[[ -7.6  -1.5   4.7  28.7 -10.6 -46.1   3.5  12.6  11.9]
 [-19.2  41.4  -3.0  24.3 -21.6   8.3   1.4  14.2  -4.4]
 [ 23.2 -32.0   4.5  41.2  -8.6  -7.3  -4.2  -5.1  -5.0]
 [-27.5  -1.9 -20.3  15.8   1.7 -30.2  13.9  22.1  21.1]
 [  1.4  28.1  26.4 -16.4  25.6  12.6  -3.6  20.0 -21.3]
 [-30.9  23.2 -13.0  14.0 -34.3   0.6 -13.2  14.6  -6.5]
 [-23.6  33.4  -4.2  33.6 -21.5   3.8  -3.2  12.0  -1.0]
 [-14.0  15.8  21.4  11.7  -1.8  -7.2 -24.2  38.5  17.4]
 [ -4.6  -2.3   5.5  -5.4  12.8   7.4 -10.2  55.0  -4.6]] result: -4.6

[[  6.4  16.9   2.0  18.7 -14.7   8.8   2.8  33.7   7.3   3.9  -7.6 -21.8
   18.7]
 [ 11.6  14.1  -6.0  28.9 -20.9  14.6  -1.7  36.5   6.8   2.7   1.0 -25.9
   17.3]
 [ -8.6  13.7  26.1 -17.7 -25.8  21.8  24.7  46.4  33.1 -16.7  -4.1   7.0
  -25.9]
 [  8.8   7.0 -10.9  25.6 -29.4  18.7   6.1  21.5   2.8  -2.2   2.5 -20.5
   15.3]
 [  8.8  12.6 -11.7  18.7 -10.3  14.7  -3.5  22.5   8.1  10.6   3.3 -16.9
   17.6]] result: 8.8

[[ 11.7 -20.7  20.6 -41.6  16.1   7.4  31.6  13.3   5.9 -35.3  14.3  25.2
  -27.6  23.2   8.1  -9.0]
 [ -1.2 -13.2  11.8 -25.5   8.8  12.1  16.5   4.4   5.8 -18.6   5.9  12.1
   -9.1   8.7   4.3 -10.7]
 [-16.0  10.2 -25.9  25.2 -26.0 -18.0 -40.1 -18.1 -13.6  21.6 -21.2 -28.7
   14.7 -29.4 -15.3   5.6]
 [ 17.1 -21.0  23.4 -43.9  18.3   5.7  35.6  16.9   6.6 -38.1  17.4  29.5
  -31.8  28.0   9.9  -6.1]
 [ 10.9  14.1  -3.2  21.3  -2.5  -9.4  -7.0   4.2  -0.8  15.6   1.9  -1.5
    6.1   1.3   1.9  17.1]
 [ 10.0 -20.8  22.6 -42.3  18.1  12.4  33.7  13.6   8.4 -34.6  15.1  26.3
  -24.5  23.5   9.5 -10.9]
 [  4.4   5.8   5.2   2.3   0.3   4.9  -1.4   5.6   6.2   6.1   3.4   5.4
    8.0   1.6   5.0  10.3]
 [-20.1  10.3 -25.1  28.7 -20.7 -10.8 -34.5 -19.9 -11.7  23.9 -20.2 -29.9
   18.8 -28.6 -14.3  -1.9]] result: -20.1

[[  1.1   1.8  22.3  -1.6   6.3  -4.2   1.2   0.2 -23.0 -11.6   7.5 -13.7
  -15.1  14.2 -23.0]
 [  0.9   0.3   9.3   5.8   2.3  -2.8  -2.5  -0.1 -11.6  -8.6   7.7 -10.2
   -8.2   3.5 -11.6]
 [ -6.3   4.0  38.7  -7.1  16.7  -4.0   8.4   3.7 -27.5  -7.6  -4.5  -8.8
  -18.9  27.6 -27.5]
 [ -1.2  -0.1   4.5  -2.0   2.2  -1.9  -3.1   0.6  -5.0  -5.4   4.7  -6.3
   -4.4  -0.4  -5.0]
 [ -4.9   4.7  39.6  -1.2  16.2  -2.8  12.9   3.3 -27.4  -3.7  -9.1  -4.1
  -17.5  32.4 -27.4]
 [ -1.5   3.4  33.7   3.1  11.8  -4.1   6.8   1.7 -28.4  -9.7   0.9 -11.3
  -18.4  24.8 -28.4]] result: -1.5

[[ 19.7   1.0 -21.2   0.7 -19.5  -1.5  -1.0  21.5]
 [ -0.5   0.7   0.1   0.7   0.5  -0.7  -0.7   0.3]
 [  0.2   1.1  -0.6   1.0  -0.2  -1.1  -1.0   0.9]
 [-12.9 -39.3   3.0 -36.9  11.8  37.9  38.6  10.8]
 [ -0.3  -0.5   0.1  -0.4   0.3   0.4   0.5   0.2]
 [  3.0  -0.2  -1.6  -0.1  -2.9   0.2   0.1   0.0]] result: 3.0
---
-165.97    82.91  -238.83   165.89  -174.08  -235.61  -168.12
-121.78     2.31  -176.04    32.83    56.43    19.76   -27.02
 152.73  -176.66  -222.93    74.07   158.12  -186.53   -18.35
Answer: -186.53

-0.13  -0.04   0.07   0.09 Answer: 0.07

 -71.101    97.363  -184.174   132.633    82.876  -122.937 Answer: 82.876

-194.80   151.65    -0.12   -86.02
 178.50   -59.30    31.73    99.24
Answer: 31.73

-14.4    5.3    1.9  -21.6
  3.7    8.1  -22.6   -4.3
 10.2   -6.7  -10.0   15.1
Answer: -10.0

  4.886   -0.298   -8.402  -17.861
 10.793   12.265  -14.464   -5.387
Answer: -14.464

-0.66  -0.33  -0.64  -0.26   0.57  -1.31
-0.96  -0.69  -0.05  -0.47  -1.95   2.08
Answer: -1.95

 0.15   0.02  -0.16  -0.09  -0.14
 0.19  -0.11  -0.01  -0.10   0.04
 0.13  -0.03  -0.16  -0.20  -0.05
Answer: -0.20

 1.7  -0.4   0.7  -1.6   1.5  -1.7  -0.2
-1.7  -1.0  -1.6  -1.2  -1.8  -0.8  -0.9
 1.6  -0.3   0.9  -1.9   1.4  -1.6   0.0
Answer: -1.6
---
[-107.292   68.648   39.800 -144.528   65.233  107.962   19.219] 107.962, 68.648
[ -14.9 -154.4  -63.9 -181.2  124.7  -19.2] 124.7, -14.9
[ -7.2  -1.3  19.2 -16.2  14.1 -13.2] 19.2, 14.1
[ 0.107  0.093 -0.142  0.176] 0.176, 0.107
[-10.8   7.9  13.3  -8.2] 13.3, 7.9
[ -44.513  -99.082  182.330   74.148 -127.451    0.328] 182.330, 74.148
[ 149.35 -120.59 -125.18 -110.42 -184.78   52.29] 149.35, 52.29
[-0.07  0.16 -0.01 -0.10 -0.04 -0.14] 0.16, -0.01
---
 22.2   51.2   46.6  -19.2
-22.7  -32.9    5.6    5.9
 39.7   39.0  -35.3   16.2
Out: 46.6

  1.4   19.2  -16.4   44.3
-50.7  -33.6   24.8   -5.0
 -9.8  -35.5   51.3  -35.2
Out: 44.3

 -3.8   54.6   28.2  -30.3   14.1  -10.3  -50.0 Out: 28.2

 -0.6   49.6   -4.6   -3.1  -36.7 Out: -0.6

 -4.6  -16.4  -13.7  -22.3    8.4  -14.6   10.9
-20.8   -2.7   34.8   10.1  -38.9    4.0   -1.3
-15.6   -4.1   11.0   13.8  -32.1   19.2   -1.2
Out: 19.2

-10.5   27.4   -6.7   -1.2  -24.1  -45.7 Out: -1.2

 -2.7   -0.3   27.8   53.5  -16.9    0.3   12.7
  0.0   -2.4   28.5   54.1  -15.8   -0.1   13.3
Out: 53.5

-41.0   31.5  -46.1   47.8    1.1  -23.7  -20.6 Out: 31.5

-19.0  -32.5  -46.7  -47.0   47.6  -48.7  -21.2 Out: -19.0

-25.6   43.8   32.3   19.6
 17.1  -42.5  -30.4  -31.2
 -9.2   13.2    7.7   -0.4
Out: 32.3
---
593  989  783  750  856  802
409  915   88  836  214  263
-> 750

6805  6936  6603  3637  4110  4411  3853
7638  5889  7802  2198  5438  5008  5948
3651  2343  3712  6549  2369  3099  4128
-> 5438

 54  103   90  220  105   56
149   80  134   78   61  161
 38  121  177  145   30   50
-> 78

52  49  48  52  48  49
78  25  24  43  57  56
81  21  20  86  14  12
-> 43

5583  4900  9631  7969
5171  4317  1096  7969
-> 4900

-668  -136   636   -12  -346   746   721
 721  -465   636   930   897   746   721
-> -346

8553  6020  2553  4220
5469  5629  4037  4658
4777  3805  3666  3983
-> 5629

130  156   62  154   17
166  119   36  146   53
 63   27  151   41  192
-> 36

-306  -443  -837   979   531
-329   204    29  -302  -279
-> -837
